In the rows, zero is written as 128.
First come named moves, each a turn or a mirror, each shown by rows before and after it. For each pair of rows after them, which moves, in which order, take the first row to the second? The first pair is done for you.
move Z_470:
[124 123 137 123 134 127 121 114 117 126 162 141 142 123 111]  ->  [129 125 128 115 132 139 115 134 130 131 110 114 134 146 158]
[128 121 150 125 139 128 143 125 128 113 131 134 123 144 132]  ->  [127 121 149 125 140 128 144 127 128 113 129 134 122 145 133]
[ 93 121 128 117 152 127 139 124 135 124 124 152 127 136 108]  ->  [ 94 123 125 115 151 132 137 133 140 127 104 143 124 145 127]
[ 98 146 120 115 132 144 119 124 126 141 128 173 156 153  93]  ->  [101 146 114 111 130 152 115 139 132 144  99 157 152 166 120]
move Z_947:
[119 134 130 139  91 140 117 126 120  73 171 145 141 125 122]  ->  [126 123 169 126 117 147 156 154 128  98 102 147 142 162 145]
[159 129 117 117 137 143 122 139 135 193  99 128 143 126 120]  ->  [127 133  79 145 101 129  95 110 139 135 164 126 129 106 110]
[ 99 120  76 126 131 129 110 114 151 135 112 138 134 114  97]  ->  [ 86 111  92 132 131 130 125 121 159 121  91 138 125 136 112]
[119 137 115 139 127 127 120 119 172 129 141 139 100 142 132]  ->  [127 136 127 131 137 131 128 129 171 150 120 140 107 151 136]
move Z_456:
[ 99 105  85 142 100 103 176 135 142 139 150 149 131 152 123]  ->  [ 93 110  81 119 112  96 151 126 129 127 180 145 131 142 117]
[100 110  85 119 101 145 126 106 164 121 178 161 130 117 118]  ->  [124 121  94 112  98 145 107 103 140 109 195 139 118 103 133]
[118 137  72 172  83 106 105 134 153 147 112 121 125 110 147]  ->  [101 133  65 161  92 104 101 127 156 148 121 129 131 112 138]
[134 127 115 152 143 125 134 101 132 106 186 138 107  99  91]  ->  [158 131 126 162 134 129 135 108 123 103 182 123  99  95 107]
move Z_488:
[ 72 131 107 128 141 132 132 127 162 151 123 132 114 131 109]  ->  [ 80 133 107 119 149 135 130 132 159 162 107 127 117 135 117]
[ 78 118  92 106 144 125 114 112 170 104 167 127 117 107 147]  ->  [ 76 114  84 125 131 127 127 118 186 109 150 136 118 110 142]
[125 110 178 131 126 115 142 135 120 152 139 143 120 155 132]  ->  [124 111 177 131 127 114 141 135 118 151 141 143 118 154 132]
[162 127 153 162 102 120 138 119 109 110 147 119 123 100 122]  ->  [164 124 148 172  95 123 145 128 121 119 128 120 125 104 125]

(two moves a pair)
[ 92 123  90 136 126 133 126 142 181 127 105 152 137 136 114]  ->  [104 125  94 124 137 137 124 150 178 145  91 148 143 139 117] => Z_470 then Z_488
[125 125 136  94 146 141 116 139 132 125 110 114 130 135 143]  ->  [114 121 136 123 133 130 133 119 134 116 150 148 136 119  98] => Z_470 then Z_488
[119 141  67 112 120 139  91 133 147 158 120 131 137 122 121]  ->  [118 142  74 105 128 134  87 126 135 153 144 134 136 112 109] => Z_488 then Z_470
[173 122 198 156 123 121 160 128  95 117 141 128 117 123 128]  ->  [173 118 193 169 115 122 168 131 106 123 126 133 120 126 127] => Z_488 then Z_488
[150  75 131 162  87 165 120 120 149 133 137 145 130  93 120]  ->  [172  83 142 122 113 174 103 136 134 156 107 119 133 102 152] => Z_488 then Z_488
[114 126 102 153 110 128 143 107 147 126 142 159 124 136 118]  ->  [139 129  93 138 118 135 134 119 148 161 115 150 137 133 125] => Z_488 then Z_947
[135 122 134 125 110 123 116 140 133 105 105  80 122 152 188]  ->  [126 123 139 103 129 121 116 138 134 113 101  86 128 161 185] => Z_456 then Z_488
[152 121 181 136 155 116 166 107 104 138 164 168 145  99  76]  ->  [188 147 102 113 136 134  85 121 109 169 148 110 151  75 122] => Z_470 then Z_947
[176 116 200 147 123 138 175 173 117 154  96 116 126 136 133]  ->  [182 135 165 124 122 125 107 137  83 130 194 105 127  84 103] => Z_488 then Z_947
[137 164 128 143 134 140 104 136 138 101 146 126  91 100 130]  ->  [131 158 124 166 121 141 121 144 155 107 127 139  93 104 124] => Z_488 then Z_456
[ 95 115 131 132 161 136 129 144 148 174 119 138 148 135  99]  ->  [ 92 117 109 147 143 134 119 138 156 166 131 135 148 124  96] => Z_947 then Z_488
[147 134 116 100 144 135 106 145 131 171 107 123 160 112 130]  ->  [128 136 120 105 140 122 100 119 116 135 170 138 152  97 104] => Z_488 then Z_488
[147 123 175 117 140 133 165 137 110 141 107 136 127 144 134]  ->  [133 121 172 116 148 128 171 128 113 142 122 151 132 140 113] => Z_470 then Z_456
[109 117  74 188  57 133 126 120 174  95 100 122 106 146 154]  ->  [127 104 142 171 101 134 187 139 167 138  49 151 121 172 136] => Z_470 then Z_947
[108  98  94 156 102 124 112 131 164 116 135 129 171 145  80]  ->  [133 100 112 136 126 129 123 147 160 161 104 131 186 148  80] => Z_947 then Z_947
[138 123 107 113 136 123  89 122 108 125 155 132 126 111 114]  ->  [110 114 128 137 121 126 116 131 120  84 129 126 104 144 146] => Z_947 then Z_456
[ 81 138 164  76 198 115 130 123 118 122 128 127 104 143 122]  ->  [ 72 136 137 112 172 107 128 103 127 114 173 152 111 118  81] => Z_947 then Z_488
[131 149 127 168 131 103 118 109 149 117 154  99 160  98 115]  ->  [123 142 152 163 140 108 146 130 160 114 101  90 149 134 151] => Z_947 then Z_488
[117 136  93 165  84 123 116 125 143 108 117  96 117  95 125]  ->  [115 132  95 170  83 122 119 120 146 110 124 105 119  93 116] => Z_470 then Z_456
[100 123 131 118 141 137 108 139 148 112  96 110 113 162 161]  ->  [ 93 125 134 105 149 132  99 131 138 101 122 112 113 158 152] => Z_456 then Z_488
[137 114 194 100 158 125 164 124 112 149 114 154 125 134 101]  ->  [147 128 138  90 136 145 112 145 128 150  68  97 115 142 172] => Z_947 then Z_470
[180 138 189 122 119 133 141 143  77  97 139 135 121  89 119]  ->  [188 137 163 146 101 134 142 140  91 117 140 149 133  74  94] => Z_456 then Z_947
[111 125 115 132 131 122 139 120 125 122 154 122 118 128 113]  ->  [112 123 107 136 127 119 139 122 132 126 147 122 121 127 111] => Z_488 then Z_456
[122 143  59 107 122 137  74 116 152 145 129 112 143 113 148]  ->  [114 144  58 116 118 129  73 109 151 130 149 119 141 107 134] => Z_488 then Z_488
[137 129 135 153 101 115 153 127 117  94 170 137 104 117 105]  ->  [160 127 127 156  99 130 165 160 141 136  93 127 112 137 133] => Z_488 then Z_488
[148 121 146 140 113 130 131 115 126 127 125 141 122 107 118]  ->  [155 126 131 134 111 133 117 118 127 136 118 129 121 105 129] => Z_470 then Z_947
[117 121 128 113 140 117 142 118 134 143 153 167 146 117  76]  ->  [ 99 112 124 141 120 123 166 132 161 131 111 165 136 141  99] => Z_947 then Z_488
[140 137 114 108 127 139 104 136 121 122 129 109 126 131 151]  ->  [142 133 127 129 124 129 123 120 115 119 163 138 131 112 108] => Z_456 then Z_470
[132 155 116 115 149 126 107 148 154 107 133 118 139 142 127]  ->  [140 158 126 122 146 122 109 141 143 104 155 128 141 129 112] => Z_456 then Z_470
[143 129 145 172  95 117 136 112 117 113 149 117 119 114 123]  ->  [161 128 145 168 101 126 146 128 127 146 109 116 128 121 129] => Z_488 then Z_947
[129 114  99 149  98 122 102 102 125  98 172 100  99 127 120]  ->  [146 109 126 129 118 137 127 139 136 130  87  83 100 167 166] => Z_470 then Z_947
[125 127 113 124 118 147 130 150 158 158  62 135 131 159 154]  ->  [ 96 134 107  72 155 138  99 131 145 151 102 139 138 158 137] => Z_456 then Z_488
[115 121 117 145 122 142 145 140 155 148  97 120 125 158 139]  ->  [124 132 137  94 154 137 111 128 116 136 137  99 118 148 150] => Z_488 then Z_488
[ 72 133  79  57 142 140  76 130 149 138  88 129 146 191 196]  ->  [ 42 130  84  70 133 121  69  90 131  86 173 151 136 167 154] => Z_488 then Z_488
[154 139 109 121 110 124 106 145 124 138 112  91 118 116 165]  ->  [139 129 118 144 109 109 136 117 123 141 162 148 133  94  89] => Z_456 then Z_470
[134 117 129 166 101 120 156 117 135 130 150 169 141 113  80]  ->  [ 92 113  94 131 118 132 139 134 171 141  88 154 146 152 121] => Z_470 then Z_456
[147 117 147 164 111 125 159 121 124 135 132 154 133 122 101]  ->  [110 113 121 142 127 129 154 128 151 146  96 156 138 149 114] => Z_470 then Z_456
[101 103 142 145 122 142 135 139 141 104 114 104 130 136 145]  ->  [140 113 140 114 145 146 115 146 124 151 111 101 149 116 132] => Z_488 then Z_947
[138 143 151 121 121 122 136 120 112 112 147 135 118 108 128]  ->  [132 138 159 131 118 124 156 128 121 114 121 139 116 123 137] => Z_947 then Z_456
[106 122 153 135 116 118 124 105  97  68 155  99 113 142 178]  ->  [143 120 187 106 152 127 148 128  91 129 104 102 129 154 177] => Z_470 then Z_947
[138 150  95  96 151 138 112 128 139 183  93 108 158 135 129]  ->  [ 76 141  98 145 116 118 127  91 143  95 165 132 131 134 104] => Z_470 then Z_947
[152  99 149 199 138 132 180 128 153 135 122 166 153 131  99]  ->  [175 111 159 143 170 146 147 155 139 154  70 115 147 152 165] => Z_470 then Z_488
[147 124 103 158  89 135 134 138 151 142  98 129 122 130 154]  ->  [135 123 109 160  96 121 134 111 138 133 157 157 130 107 102] => Z_470 then Z_456
[171 130 148 132 141 124 133 136 114 172 126 130 126 125 102]  ->  [163 131 148 122 150 122 129 131 113 174 130 132 129 126  96] => Z_456 then Z_488
[122 124  97 131 109 132 100 120 136 131 159 132 131 111 110]  ->  [153 127 112 149  95 138 110 132 127 128 144 116 122 110 134] => Z_456 then Z_456
[131 129 139  99 175 129 125 138 124 135 101 121 115 140 149]  ->  [140 138 107  97 161 128  93 127 119 134 131 115 119 115 140] => Z_947 then Z_470
[ 94 126 119  85 163 128 111 120 140 140 142 135 136 131 113]  ->  [115 133 124  79 158 132  95 128 125 128 137 107 125 128 144] => Z_470 then Z_456
[143 145 144 130 151 139 110  99  92 116 169 133 147 123  84]  ->  [142 142 137 166 125 140 124  98 106 113 165 139 145 120  81] => Z_488 then Z_456
[106 127 141 106 143 115  87  82 135  90 173 117  90 150 129]  ->  [102 116 175 103 157 115 123  92 137  97 140 127  89 173 135] => Z_947 then Z_488
[ 87 136  93  96 143 116  93 120 138 114 140 127 139 144 136]  ->  [ 98 136 116  88 151 116  98 129 125 108 129 114 131 154 159] => Z_947 then Z_456
[154 104 130 168 100 123 158 139 129 175 120 145 147 128 117]  ->  [173 115 152 108 137 124 126 140  96 184 129 112 143 129 143] => Z_488 then Z_488
[ 88 118 133  98 149 126 163 132 156 160  90 156 138 156 128]  ->  [ 66 127  91 121 117 117 129 102 153 112 160 155 128 127 111] => Z_947 then Z_947
[138 137 110 113 127 138 110 116 131 140 137 130 142 112 119]  ->  [135 136 106 114 123 143 112 124 136 137 116 119 140 121 137] => Z_488 then Z_470
[112 126 123 123 121 124 130 126 140 133 149 150 133 124 108]  ->  [109 125 145 126 120 124 141 133 136 110 139 136 119 140 137] => Z_456 then Z_947
[142 120 116 177 107 126 135 128 123 113 105 112 112 141 134]  ->  [ 96 114  96 155 130 119 127 112 139 116 122 139 128 145 102] => Z_456 then Z_456
[129 102 163 149 133 150 181 127 133 166  83 172 136 151 117]  ->  [ 98 109 114 180  93 139 141  93 133 104 165 170 119 120  99] => Z_947 then Z_947
[181 138 114 122 104 158 133 132 150 151 147 114 160  94 123]  ->  [171 134 107 124 103 160 140 136 165 158 126 120 165 104 122] => Z_470 then Z_456
[103 117  87 132 138 136 125 134 155 146 105 133 147 142 113]  ->  [107 125  81 113 142 133  97 123 137 133 145 120 142 127 111] => Z_947 then Z_456
[148 117 166 129 118 139 124 137  98 119 103 120 146 123 141]  ->  [136 113 170 115 130 139 125 138 102 127  97 126 150 130 137] => Z_456 then Z_488
[106 135 118 105 138 126 107 118 115 132 155 121 127 118 123]  ->  [ 84 121 136 131 128 127 146 127 135 122 115 134 123 147 131] => Z_488 then Z_947
